Here are some rows, each followed by its group. Rows of different groups can look alike.
[  3  -8 -17  13 -33 -23   9   6  32  10  36   1 -26  26 -42 -16   6  30  29  38   9  -3 -13 -23  37   3  -4  11  15  12   3 -16   9  -5  31  29 -11  24   1   9 -21  -9 -11] d
[ 27 -28  40 -13  14   9 -16  25 -17   0   8 -34  20  24  17   3  -8 -18  10  -7  -2  18   1  32 -10  20  20 -16  -7  -4  19   2 -14  33   5 -16   2 -13  17 -10   5  18  10] e
[ -2   8   3 -19  23  19 -29 -16 -20   7 -29  11  37   0  30  29  -3 -21 -29 -29 -20 -11   2  17 -35   2  -1   3 -28  -9  -5   0 -27 -12 -25 -18  15 -18 -10 -31  22 -11   8] f
[-27 -21   8 -35  23  -9  -8   8 -38   4 -24  10  19 -32  -5   5  10   1 -17 -33  21  24   5   4  -6 -31  36   8 -13  17 -11   7   0  -8  -5  -4  13 -23  29   2   2 -17  -5] f
[-13  18 -27  20 -40  15 -22  -4  21   4  35  38 -45  29 -13   1  22  -5  16  49 -15 -24  15 -25   2   5  -7 -30   4 -28 -52  38  38 -23  24   3  10  28  -7  -5 -10 -27 -26] g
[ -2 -30   6  -7  -5 -13  35  24   1  -4  29 -18 -11  -3 -28 -29  -8  30  17  21  31  21  -3   3  25   0   6  11  14  33  21  -1 -11  19  31   6 -11   4  23  26 -19  16 -10] h
[  0  -2  15 -25  32  18 -27 -13 -15  12 -28  10  36   1  30  37 -10 -10 -21 -28 -19   1  -4  21 -39   1   7  22 -28  -7  24 -18 -26  -6 -25 -21   9 -29  -5 -33  19 -11  16] f
[  2 -38  17   0 -10 -10   9  32 -24   2  19  -4 -17 -17  -9 -32  -1   7  -2  15  27  29   3  24  18   7   9 -10   1  37   8  34 -14  33  37   2   5   7  31  18 -14   7  -7] h
[  4   9   5 -19  38  17 -33 -20  -9  14 -25  18  27  18  24  34  -8 -23 -34 -19 -20  -1  -2  12 -26   4  -3  10 -28 -11   6 -17  -9 -18 -26  -7   2  -7 -14 -34  25 -25  11] f
[ 14   2 -21   5 -35 -15  29   8  40 -28  24 -16 -27  -7 -25 -27  -6  14  36  24  12  -2 -11 -21   4  -8  -5  21  41  15   4 -33  -5  -7  27  18 -24  12  -5  24 -31  19   6] d
[ -2 -14  -4   0 -15 -13  23  26  -9  -6  19  -3 -24 -10 -24 -36   1  17   8  24  18  19  12   1  28   3  13 -14  18  21  -4  31   6  19  31   6   0   8  26  25 -11  11  -8] d
[ -1  40 -31  16   8   9  -5 -45  23   4 -24   2 -15   0  34  11  15  -1 -23   3 -32 -35 -10 -26  -2  15 -57  -1 -10 -18   2  -4  19 -14 -29  -4  -1  16 -46 -20  16  12   3] i
[ 36  -6  41  -8  19  29 -22  10  -6  10   3 -13  36  38  34  17 -16 -27  26  -4  -1  11  17  30 -22  20  17 -23  -9 -17  24 -13 -19  14 -11  -6  -8  -1   1 -16  14  -4   4] j
[ 18 -19  38  -4  14   9 -12  27 -19   1   5 -10  22  13   8   6  -7 -14  17 -15   4  18  11  30  -6  11  34 -23   2 -14   7   9  -5  23  -3  -7  -3 -27  25  -2  -2  11   3] j
[ 10 -30  36 -10   0  -4  -8  33 -13  -7   4 -11  18   8  11  -9 -11  -6  12 -13   9  23  28  32  -4   5  37 -20   0   5  17  17 -11  29   9  -9   0 -18  21  -5  -4  19  -3] e
[ -2  -6 -11  -6 -29 -33  40  20  27 -17  21 -22 -21 -18 -30 -34  -5  15  40  26  16   5  -8 -11  10 -11   1  19  41  17   2 -18  -2   4  23  17 -20  10   9  28 -21  32   5] d
[ -1 -21  38 -10  19  -4  -7  25 -21   0   7 -10  26  11  18   8  -5 -18  23 -16   1  18  16  27  -5   1  36 -21   2  -7   7  12  -7  22  -4 -11  -4 -23  24  -2   0  11   0] j
[ 15 -23  40 -11  11  14 -24  25 -16   4   6  -8  24  15  18  -4  -7 -16  16 -17   2  18   8  30  -8  10  29 -28  -4 -13  -2   1 -10  26  -4 -17   2 -18  22  -6   4   6   2] j
[  4 -40  24  -8  -2  -6  35  33 -26   6  15 -16  -2 -10   6 -28  -7   2  -4   4  31  29   0  33  10  16   9 -10  15  41  18  22 -13  36  31 -11   2  -2  30  17 -10  19   3] h
[ 12 -36  27 -15   7 -11  24  31 -29   2  13 -10   1   8  13 -24  -7  -4   2   2  24  33  13  37   5  22   9 -12   0  32  22  29 -23  47  30  -7  13   0  30  10  -6  17   3] h
[ 28 -20  35 -10  -1  16 -12  18 -17   5   5 -17  22  26  25  -6  -9 -15   7  -2  -2  15  16  36  -9  24   8  -9  -7  -6  17   2 -19  17  -1 -16  -2  -8  12 -12   6   7   9] e
[  1 -34  16  -6  -1  -8  31  32 -14  -3  19 -27  -1 -10 -10 -28 -12  17   4  10  43  31   1  11  21   2  11   4   7  38  25  11 -11  29  32  11   6   3  28  24  -7  11  -8] h
[-10   8 -26  23 -38  -8   2   9  13  -2  32  28 -39  20 -26   0  20  13  15  37  -7 -19  13 -29  15  -7  -2 -30  14 -18 -43  28  30 -13  19   4  14  17   4  17 -30 -19 -33] g
[ 75 -32  -9 -80  51 -97 -27 -25 -43 -34 -50 -12  43   4  11   6  14  10 -17 -61 -24  70 -56 -22  65  14  24  34 -74 -25   1 -31  48 103 -11  58  50  49 -13 -45  82 -57 100] i
[  1   7 -25   3 -38  -1 -43  -3  24  -1  28  32 -60  40  24   2  35 -32  20  46 -51 -40  17   2 -28  16 -11 -30  20 -53 -51  34  12 -22  15 -24  28  18 -15 -38 -17 -24 -10] g
[ -6  45 -36  15   7  11   8 -45  22   3 -26   2 -15  -4  15  17   8  10 -31   6 -27 -50 -15 -30  -3  13 -58   6 -13 -14  -4   0  24 -12 -24   2 -10  21 -46  -5   9  11  -4] i
[ -1  42 -21  27  16  10  -5 -43  39   7 -29  -8  22   4  -3  50 -16  18  -7 -13 -23 -29 -16 -37   3  -9 -31  36  -4 -18  12 -48  12 -32 -46  12 -25   1 -44  -5  20   4   9] f
[ -5 -30  -1   0 -16 -15  30  26 -14  -7  21 -10 -22 -10 -14 -36  10   8   8  18  15  14   5   8  24   4   3  -8  11  26   4  35   5  30  15   3  11   8  24  24 -19  18 -22] h
[  5  41 -12  -1  18  11 -36 -33   6  -6 -27   7   1   8  44  27   9 -26 -16 -11 -55 -37  -6 -12 -18   2 -23  -5 -15 -41 -11   3  14 -22 -37 -15   9 -15 -34 -36  17  -8  12] f
[  9  39 -19  -1  10  17 -23 -41  16   8 -24  12   0   5  27  36   7 -20 -14  -9 -40 -44 -10 -22 -16   2 -37   0 -12 -35 -13 -18  14 -28 -37 -10   2   3 -41 -32  14  -3   6] f
[ 19 -27  39  -8   5   4  -6  23 -17   0   7 -11  15  15  17   6  -7 -12  14 -18   7  18  10  30  -1  14  33 -17  -4 -15  20  13 -13  32   3  -9   4 -12  27  -4   3  18   4] e
[ -9  40 -42  30   4   6  13 -48  21   3 -30   4 -18 -12   7   6  14  11 -25   3 -26 -43 -17 -38   9   4 -60   5  -6 -17  -9   4  24 -13 -27   3  -7  14 -46  -2  10  19   3] i
[ -7  10  -7  21 -32  10  44  22  21 -10  16 -16 -36 -30 -15 -36   3   6  17  21  16 -27   9  -7  -2  -1 -25 -11  46  14   2  16 -16  -2  20 -17 -18  -9   5  36 -36  35 -23] d
[-36   4 -15  -9 -10 -20  -4   5 -24  -9 -11  18  -8 -43 -24  -3  18  15 -25 -15  17   9  -6 -18  13 -39  25  -1  -7  11 -33  24  13  -1   3   8   9 -19  17  16 -17  -8 -25] f
[  6  32 -40  18   6 -16  12 -42  29  -4 -26  -3 -10  -2  -6   5  15  20 -20  -7 -17 -27 -27 -39  26   9 -41  16 -10 -11  -5 -22  28  -5 -22  20  -8  25 -45  -2  16   6  14] i
[ 33  30  11  68  -1  10  20  -8  41  10  14 -21  31  24 -33  16 -50  39  32   4  24  11  -8 -24  39 -13 -17   3   8 -15  18 -56  31  -6 -24  45 -51  29 -17  38  -2  17 -13] j
[-30   6  -5   6  41  11  29  -9 -49   2 -53 -15   9 -61  19 -26   5  15 -69 -37  26  13   1   2  10 -17 -29 -11 -28  24  17  47  14  26 -23   1   6  -9   7  35  14  29  -9] i
[ 22 -41  37 -17   1  -3  15  28 -16  -7  12 -27   4  15  21 -18  -7  -5  12  -2   0  12  -2  39  -5  37   2 -12  -2  19  28  21 -21  44  20 -13   5  -7  24  -7   5  26  11] h
[-43  -1  -7 -11   5 -20   3  11 -15  -2 -12  15   3 -43 -34  -2  18  23 -18 -21  29  14  -8 -24  10 -43  26  10   0  23 -20  11  13 -27  -1   9   7 -28  22  11 -13  -8 -14] f
[ -8 -12  19 -27  33   4 -27  -1 -26  -1 -26   6  28  -9  14  22   2 -13 -21 -29 -11   5  -3   9 -18  -9  23   8 -23   0   2   1 -16  -3 -18 -19  18 -34   0 -25  16  -2  10] f
[-23  19 -15  30 -30  18  25  13  23  -3  18  -6 -30 -21 -20 -26  -1  -2  18  16  15 -17  17 -10 -20 -20  -4 -25  48   2 -15   8   1 -30   1 -17 -26 -15   1  40 -37  29 -32] g
[-25 -19  18 -27  34   1  -4  12 -35   1 -22  10  28 -27  -3   4  -1  -7 -24 -35   9  19  -1  13 -15 -23  34   8 -13  19   0  11 -13  -6  -7  -6  17 -33  22  -4  -1  -9   2] f
[-17 -16  17 -29  26 -11 -16  -2 -29   0 -19   6  35 -17  -1  15   3   4 -21 -37   0   6  -4  11  -3 -18  28  10 -18   6   0  14 -14  -3 -14 -13  13 -35  14 -19   5  -2   1] f
[-49  29 -25   8 -18  -1  18   2   8  -7 -20   0 -20 -55 -27 -10  15   6  -6 -14  11 -30   4 -28 -20 -43   9   7  38   4 -25   4  -4 -38  -9 -14 -13 -38   4  27 -34  28 -37] f
[-33  34 -32  31  11  -2  24 -38   3   3 -29   1 -13 -30 -23   1  14  31 -52  -6   3 -13  -6 -40  28 -10 -50  -1 -15   6  -7  23  32  -4 -20  14  -2  13 -20  24   5  21 -19] i
[-29 -19  10 -18  24  -7  -9   8 -32  -5 -24   9  29 -38  -7   7   9   2 -22 -32  20  24  -2  12  -8 -23  34  38 -12  25  -6   9  -9  -8  -1 -10  16 -28  28   1  -4 -13  -7] f
[-22  11  -9  19 -25   5  48  17  19  -7  19 -15 -45 -30 -13 -48   4   5  16  20  22 -23   6  -3   7  -5 -16  -8  50  22   5  16 -13  -4  18 -23 -24  -4   5  36 -40  47 -25] d
[  4  15 -34   6 -49 -10 -15  -5  28  -9  29  22 -48  25  -9  -8  30 -13  31  43 -28 -34   2 -26  -6   5   0 -23  15 -39 -48  19  24 -21  15   1   9  25 -14 -14 -21 -12 -11] g
[ -2   6  13 -12  34  15 -30 -19 -11  12 -23  17  38  12  27  43 -12 -13 -16 -26 -15   0   2  15 -33   3   4  11 -20  -3  15 -23 -24 -15 -28  -7   6 -19  -8 -27  18 -26  15] f
[ 12   0 -18  10 -37 -16 -11  -5  48  -1  32   2 -26  36 -26  -2   5   2  51  32 -16 -18  -4 -28   1  -6   6  12  18 -12 -22 -33   1 -35   9  16 -10  11 -16 -14 -13 -16   5] g
[ 19   4  -5 -21  32  -1 -26 -19 -13   9 -26  15  18  12  24  33  -5 -16 -17 -25 -14  -4  -9   9 -20  -3  15  10 -38 -14   6 -29  -5  -6 -20   4  22   7 -16 -38  33 -43  35] f
[ 10  28  -4   5  23   8 -35 -36  27   4 -25  -4  28  18  15  36  -9  -3   2 -19 -36 -29 -18 -14 -19   5 -15  26 -16 -26  13 -37   6 -36 -40  -1 -13  -7 -40 -37  25   1  22] f
[ 32 -24  39 -11  10   6  -5  25 -16   2   7  -5  18  19  24  -1   0 -10   9  -9  -3  11   7  34  -5   8  22 -15  -5  -1  21  23 -11  32   5  -9   2 -11  22  -6   6  16   2] e
[ 10  11 -28   4 -45 -12 -39  -5  28   2  28  24 -38  38  11   1  28 -26  29  39 -43 -37   8 -17 -13  10   0 -26  13 -41 -45  17  10 -19  17 -12  19  18 -20 -28 -16 -25  -4] g
[-19  36 -48  30   2  -4  17 -61  -1   5 -34  18 -23 -21  -7  -8  27  21 -50   4 -19 -23  -9 -40  33  -1 -52  -2 -24 -10 -27  46  48   2 -14   8  11  30 -30  14   7   1 -18] i
[  4  28 -21   4  26  -2 -22 -38  30  10 -23  -6  23  16  22  37 -11  -1   3 -19 -31 -30 -18 -16 -16   3 -17  30  -8 -23  12 -49  -3 -30 -38   5 -11 -14 -40 -31  19  -4  19] f
[ -8  11 -28  18 -37  -1 -21  -8  22  19  33  30 -42  23 -18   1  17  -3  18  63  -6 -15  17 -28  13  -1   0 -25   4 -28 -45  18  34 -15  19  12  17  27 -10  -4 -12 -26 -19] g
[ 31  20 -50 -12  -2 -61   2 -45  26 -24 -20  -4  -6  19 -18   4  20  28   0  -7 -25   7 -48 -61  55  -3 -23  39 -21 -23 -16 -43  50  12  -7  53  12  51 -39 -18  37 -36  53] i
[ -5 -15  -1   1 -25  -8  32  21   2  -1  25  -8 -26 -21 -29 -34 -11  25   8  31  32  11   4  -8  28   1  -3  -3  17  35  -2  11  -1  14  33  10  -2  15  19  32 -19  11 -19] h
[  4 -35   7 -13 -15  -7  27  31 -17  -8  21  -9  -5 -10 -15 -30  -1  15   1  11  35  38   4  15  15   2   4   3   8  39  21  20 -18  31  38  12  -2   8  39  25  -8   4 -10] h
[  9  -1   0 -27  32 -11 -31 -19 -14   8 -27   6  33  14  25  28  -4 -15 -11 -26 -21  10  -6   8 -25   0   8  16 -32 -20   9 -19  -6  -4 -20   4  17   5 -16 -38  36 -43  31] f
[  2  13   4  12  22  27 -27 -29   1  21 -26  14  36   8  23  38 -22 -11 -27 -19 -15   3 -17  10 -33  -2  -5  23 -31  -4  22 -38 -20 -28 -29  -1   5  -8 -23 -33  25 -27  25] f
[  1   9   2  -6  33  24 -32 -22 -18  16 -30  17  28   4  35  33  -5 -24 -29 -22 -25  -7  10  16 -33   4   0   0 -22 -15   6  -3 -14 -13 -27 -12  11  -8 -15 -31  25 -24  21] f
[-38  -2 -11 -20  -5 -25   0   5 -24  -7 -11   9  -2 -40 -33 -12  18  15 -18 -12  20  16  -7 -15  12 -40  34   4   3  10 -27  17  14 -13   0   0  16 -20  28  14 -12  -9 -29] f
[-25 -16   8  15 -15   3  42  28   2  -3  21  -9 -24 -20 -15 -30   0  16  -1  21  23  10  11  17  13   1  -7  -6  18  37  18  31 -11  11  26 -15  -8  -7  28  34 -26  38 -32] h
[  0  -6  -9  25 -38  -4  18   0  44  10  37  -2 -16  40 -35   1 -16  31  38  41   5   0  -3 -19  21  13  -8  26  14  17  13 -32  -3 -19  25  13 -19  21  -8   4 -11  -7   0] d
[-10 -17  24 -27  30   1 -24  -1 -25   2 -26  66  26 -11  17  27   4 -21 -21 -39 -10  12  -5  16 -14  -2  24  18 -21   3   1   2 -16  -4 -17 -14  17 -39  12 -29  15  -7   7] f
[ -8   5 -33  -2 -38 -24  30  16  18 -21  24  -4 -47 -11 -20 -41  15  -4  23  32   3 -13   8 -17  10  -1  -3 -11  40  -6 -23  17   9  11  26   4   0  29  -1  22 -23   9   4] d
[ -8   0  12 -18  43  22 -30 -18 -15   7 -30  16  23  -6  31  34  -5 -26 -31 -22 -22   3   4  23 -38   5   2   1 -29  -9  11  -4 -19 -13 -32 -13  17 -19 -11 -35  19 -16  23] f
[ 31  -7  37  -8  17  23 -26  15 -13   9   3  -2  24  32  35  21 -18 -31  13  -8   1  11  17  34 -21  21  28 -26   3 -23  14  -1 -13  18  -9  -9 -17 -12   8 -17  11  -6   8] j
[ -7 -18   1   6 -19 -12  34  22   7  -1  29 -15 -12  -1 -39 -30 -14  25  21  20  32  20  -4  -7  25  -5   5  13  18  32  15 -13  -8   6  28  19  -9   6  20  30 -18   7 -11] d
[  5  13   3  -7  44  27 -30 -27   1  17 -25  18  38  10  25  40 -21 -12 -23 -17 -13   2  -3   6 -30  -2 -13  35 -25  -1  19 -33 -24 -31 -35   2  -2  -8 -25 -28  28 -33  19] f
[  7  11 -21  10 -33 -11  -1  -3  47  -1  32   6 -21  38 -24   4   3  12  49  32 -21 -17  -3 -29   5   2   5  13  29 -23 -21 -34  13 -35   4  12 -11  17 -14 -11 -15 -17  -6] g
[-13  -9  18 -20  31  10 -25  -6 -26   4 -27   4  24 -11  18  19   3  -9 -21 -35 -16   4  -4  21 -23  -6  19  -2 -26  -1   6   0 -16  -8 -21 -17  18 -31   5 -28  10  -2  21] f
[ 46  -7  21  -4  30  12 -35   9  -6   0   7   3  27  50  34  27 -20 -30  27   1  -9  20  10  23 -12  24  11 -16 -16 -30  15 -16   1  23 -11   3   3  19   1 -22  24 -29  33] j
[-25  40 -48  20   7  -2  45 -33   3 -18 -42  -5 -18 -59  -6 -25  12  19 -40 -22   6 -22 -18 -35  12 -16 -52   4   7  -1 -14  13  34   8 -22   3   1   8 -28  36   5  17   1] i
[ -9   9 -24  21 -37  -7 -10   5  17  -3  26  24 -32  19 -32 -10  23  15  14  34  -3  -9   8 -33  22  -7   0 -18  13 -18 -44  23  43  -8  18   9   8  24   6  10 -30 -12 -24] g
[ 26 -27  37 -10   6   8  -6  22 -20   3   7 -12  16  17  14  -1  -4 -17   7 -14   3  17   7  33  -4  17  22 -23  -7  -4  15  16 -18  29   5 -10   5 -13  20  -8   9  15   5] e
[  4  25 -22  14  17  -5   7 -39  40   1 -20 -15  17  16   2  24 -13  19  -2  -5 -25 -29 -29 -30   4  10 -49  40  -9  -6  27 -52 -12 -20 -27  18 -24  16 -50 -18  25   8  32] i
[-25 -16  14 -22  29  -8  -9   4 -32  -4 -22  -1  29 -33  -8  14   4   2 -33 -31  21  19  -4   7 -12 -33  40  11 -14  21  -3   7 -16 -10  -5  -7  17 -34  25  -1   4 -16  -8] f
[ 28 -17  35  -5  16  22 -13  17 -13   5   7   1  14  26  39   8 -12 -22   8   0 -10  12  16  42 -24  26   8 -31  -8 -15   9   8 -16  29   0 -20   1  -2   6 -24  10   4  10] e
[ 11 -38  25 -13   2  -5  21  33 -26  -4  15 -15   3   1   5 -22  -9  -6   6   5  25  32   4  36   9  18  15  -8   3  33  33  19 -20  40  32  -2   2   4  28  15  -2  10   3] h
[ 21  32   7  86   3  21   7  -7  37  17  14 -14  26  28 -24  11 -41  27  26  15  11   6  -2 -27  23   1 -23  -7   7  -9  22 -42  25  -8 -29  35 -51  36 -18  39   2  12 -15] j
[  2 -24  18  -9  -1  -2  12  28 -24  -1  14   0  12  -6 -15 -22  -9   5  10  -1  35  27   9  18  12 -13  30 -11   1  24   5  12  -9  15  20   7  -4  -8  35  21 -14  -5 -10] e
[  5  37 -33   3   6   8  -8 -41  16  -2 -24  11 -17  10  28   4  21  -9 -25   4 -42 -43  -5 -18  -1  22 -55   8 -21 -26 -13   8  20  -4 -23 -11   8  15 -45 -26  24   7  10] i
[ 28   2 -16 -18  28  -2 -38 -30   0   4 -22  23  29  17  23  38  -5 -20 -14 -20  -4  15  -9  -2 -13  -4   5  17 -39 -19   0 -27   2  -5 -20  12  17  21 -23 -39  38 -49  34] f
[ -4   7   5 -16  31  26 -35 -24 -17  22 -28  26  21   3  34  27  10 -32 -29 -25 -13  -7   4  24 -30   7  -3  -4 -32 -17  -6  -5 -14  -8 -20 -17  11 -11 -17 -36  30 -29  16] f
[ -3 -24  17  -1  -2  11  17  31 -23  -1  13  -5   8 -12  -2 -12 -12   0   3  -1  32  28  17  21   0  -6  15 -18   8  22  14  25 -13  17  11 -11   8 -12  39  22 -13  10 -21] e
[-31 -13  -2 -27  22 -15  -8   8 -37  10 -21  13  14 -34 -13   3   3  -4 -30 -27  26  21   1   6   0 -30  36  18 -10  21 -15  22   2  -5   1  -4  19 -21  22  11  -3 -12 -11] f
Which 5 groups are nearest to each row below, nearest first, going by the distance to the group's nearest row?
[  3  11 -19   8 -38 -25  16  15  29 -19  25  -3 -23 -10 -36 -19   3   5  43  18  17  -3  -3 -28  -2 -18  19   8  41 -10 -20 -28  14 -18  19  11 -13  13   2  21 -23  -8   3] >> d g h f e
[-25  21 -31   6  16 -11  22 -20 -44 -15 -47  15 -17 -57   7 -30  25  15 -70 -21  23  -7  -4 -18  33 -15 -33 -27 -26   4 -20  68  41  33 -16   4  19  -4   4  29  14  17 -18] >> i f h d e
[ 19   8 -13  -1 -27 -12 -34  -5  48   0  34   3 -17  54 -13  11  -5  -4  53  32 -27 -23  -8 -17  -7   8   1  16  17 -23 -14 -41  -4 -35   8   3  -5   8 -19 -31  -1 -24  13] >> g d f i j
[-16  16 -15  28 -33  -9   3   4  26  13  32  17 -20  15 -38  -3  -6  24  24  34   7 -13   7 -29  17 -11   2  -7  13  -6 -21  -5  17 -25  14   9  -1   9   4  24 -25  -4 -35] >> g d h f e
[  0  29  -5   7  15  10 -18 -33  23   2 -25  -1  19  12  17  38  -7  -3  -4 -20 -37 -35 -15 -13 -14   9 -27  24 -11 -26  13 -41  -4 -30 -43  -8 -16 -10 -34 -32  21   0  23] >> f i j g e
[ 38 -15  34   1  17  23 -20  12  -2  16   5  -1  29  38  37  19 -25 -34  22  -5  -8  10  19  33 -28  22  12 -25 -13 -20  25 -20 -17  15 -16 -11  -7   0  -3 -15  11 -12  13] >> j e f h g
Which 5 groups are nearest to each row below, nearest first, going by the distance to the centre of the group?
[  7 -31  29 -12   1   4   4  29 -27   3  10  -9  20  -7  -3 -12  -2  -5   5  -7  34  35   7  25   6   1  32 -18   7  20  21  16 -12  23  19  -1   8  -3  35  16  -2   1  -3] >> e h j d f
[-27 -18  17 -34  26 -10 -14   4 -28   0 -30  -6  22 -19   6  14  16   3 -21 -41  -2  11  -6   6 -13 -14  24  10 -18   5  -9   0  -4  -1 -17 -12  14 -39  20 -16  11   4   3] >> f e j h i
[-31 -13   0 -21  17  -9   2  14 -38   0 -16   9  15 -38 -13   4   3   0 -27 -29  12  12  -1   5   4 -36  37  16  -9  26  -7  14 -12  -9  -3   8  12 -23  27   6  -4 -23 -10] >> f e h j d
[-34  -3  -4 -12   6 -26   0   4 -12  -2  -8   7  14 -29 -36  -3   4  25  -7 -14  27  18 -11 -19  11 -39  30  22  14  26   4 -10   7 -28  -3  12   5 -31  21  24 -15  -8 -15] >> f d h e j
[ 28 -18  36  -5  20  18 -26  19 -14   0   5  -5  21  34  31  12  -8 -31  14  -8  -5  12  18  31 -21  20  20 -31  -8 -21  10   8 -10  19  -9 -11   1 -12  12 -10   2  -1   9] >> e j f h g
[  3 -29  10   5 -11 -12  31  27 -12 -10  26 -12 -12 -13 -17 -23 -15  13   5  17  36  32  -3  19  19  -1   7   8   9  47  22   1 -12  26  31   1  -7   9  28  32 -19  14  -5] >> h d e j f
[ 13 -41  26 -18  -1  -8  22  35 -25  -5  16 -20   3  -5   6 -27  -9   5   1   6  28  32   6  42   5  15   6  -2  -3  36  26  16 -17  41  32  -1   5  -7  36  20  -6  14   5] >> h e j d f
[ -4 -21  -3   3 -23 -20  34  21  -3  -9  30  -7 -23  -6 -28 -33  -5  30  13  24  22  24  -3   4  31  -1   2   2  16  33  16   7   4  18  35  11   1  16  22  27 -16  11  -8] >> h d e j g
[-14 -14  21 -30  32  -6 -18  -3 -20   4 -28  -2  29 -11  12  13   1  -8 -17 -38 -11  14 -10  20 -19 -17  25   8 -23   8   4   1  -4  -5 -21 -15  11 -34   4 -22  18  -4   3] >> f e j i h
[ 39  15 -29 -18   3 -50 -10 -44  27 -16 -19   2   2  24   9  22  18  18   1  -5 -37  -4 -38 -41  21  10 -24  38 -21 -25  -5 -44  43  12 -12  33  19  38 -41 -41  27 -37  53] >> i f g j d
Which 4 groups are nearest to each row below, nearest first, going by the distance to the group's nearest row?
[  8 -35  22 -10  -5   4   2  29 -27  -8  11  -7  12  -5   7 -11  -6 -14   1 -10  22  31  18  31  -5   3  29 -16  -4  16  11  19 -12  26  17  -8   7  -8  32   8  -3   4  -4] >> e h j d
[-10  32 -21  43  23   2  22 -43  29  15 -23  -6  22  -9 -24  21 -24  39 -23  -4   6 -14 -26 -38  33  -9 -51  53 -18  24  29 -38  11 -21 -26  25 -24   6 -33  13  15   8   1] >> f i j d
Group i spreads out most along one direction. Which 3 other groups' directions of most spread are closest to that one, closest first?
d h j
Which 5 groups are nearest to each row below, nearest first, going by the average distance to the group's rows?
[  6  18   1  -1  23   4 -26 -31  22  -3 -26   4  24  16  22  44  -6  -9  -2 -28 -39 -34 -22 -11 -18   8 -20  29 -16 -31  13 -46  -5 -29 -39  -9  -9 -20 -37 -38  25   0  23] >> f i j e g
[-17  15 -18  23 -39  13  41  14  27   2  19 -13 -43 -24  -8 -32  20  -3   4  34  10 -33  19  -2 -18  -2 -22 -21  47  18   4  14 -16 -17  17 -13 -29  -1  -3  37 -39  48 -28] >> d h g e j
[ -7 -11  -1   4 -16 -10  30  25  -3   2  22 -20 -24  -9 -27 -38   2  21   9  24  47  16   2   1  12   8  -3  -1   9  33  12  14  -1  18  35   6   0  18  23  28 -18  24 -13] >> h d e g j
Which 3 other groups have their centres nearest to the centre of group g, nearest first?
d j i
Group j spreads out most along one direction. Which 3 other groups' directions of most spread are closest to that one, closest first?
h g e
Which 4 groups are nearest to each row below, nearest first, going by the distance to the centre of the group?
[-12  10   2 -20  29  28 -25 -17 -17   9 -26   6  20  -2  38  34   0 -35 -29 -20 -24  -6   5  13 -33   8  -5  -3 -32 -17  -4   1 -19  -6 -25 -19   4  -9 -17 -33  25 -27  15] >> f j e i
[  0 -11  14 -36  28  -2 -34  -6 -22   2 -18   9  36   3  17  22  -1  -8 -18 -30 -14  15  -7  14 -19 -10  21  13 -27  -5  -2  -3 -13  -1 -22 -16  17 -24   3 -32  23 -20  23] >> f e j i
Group e spreads out most along one direction. Which 3 other groups' directions of most spread are closest to that one, closest first?
f h g
Which 3 other groups have their centres nearest to the centre of group f, nearest first?
j e i
Which 3 other groups have their centres nearest to the centre of group e, nearest first?
j h f
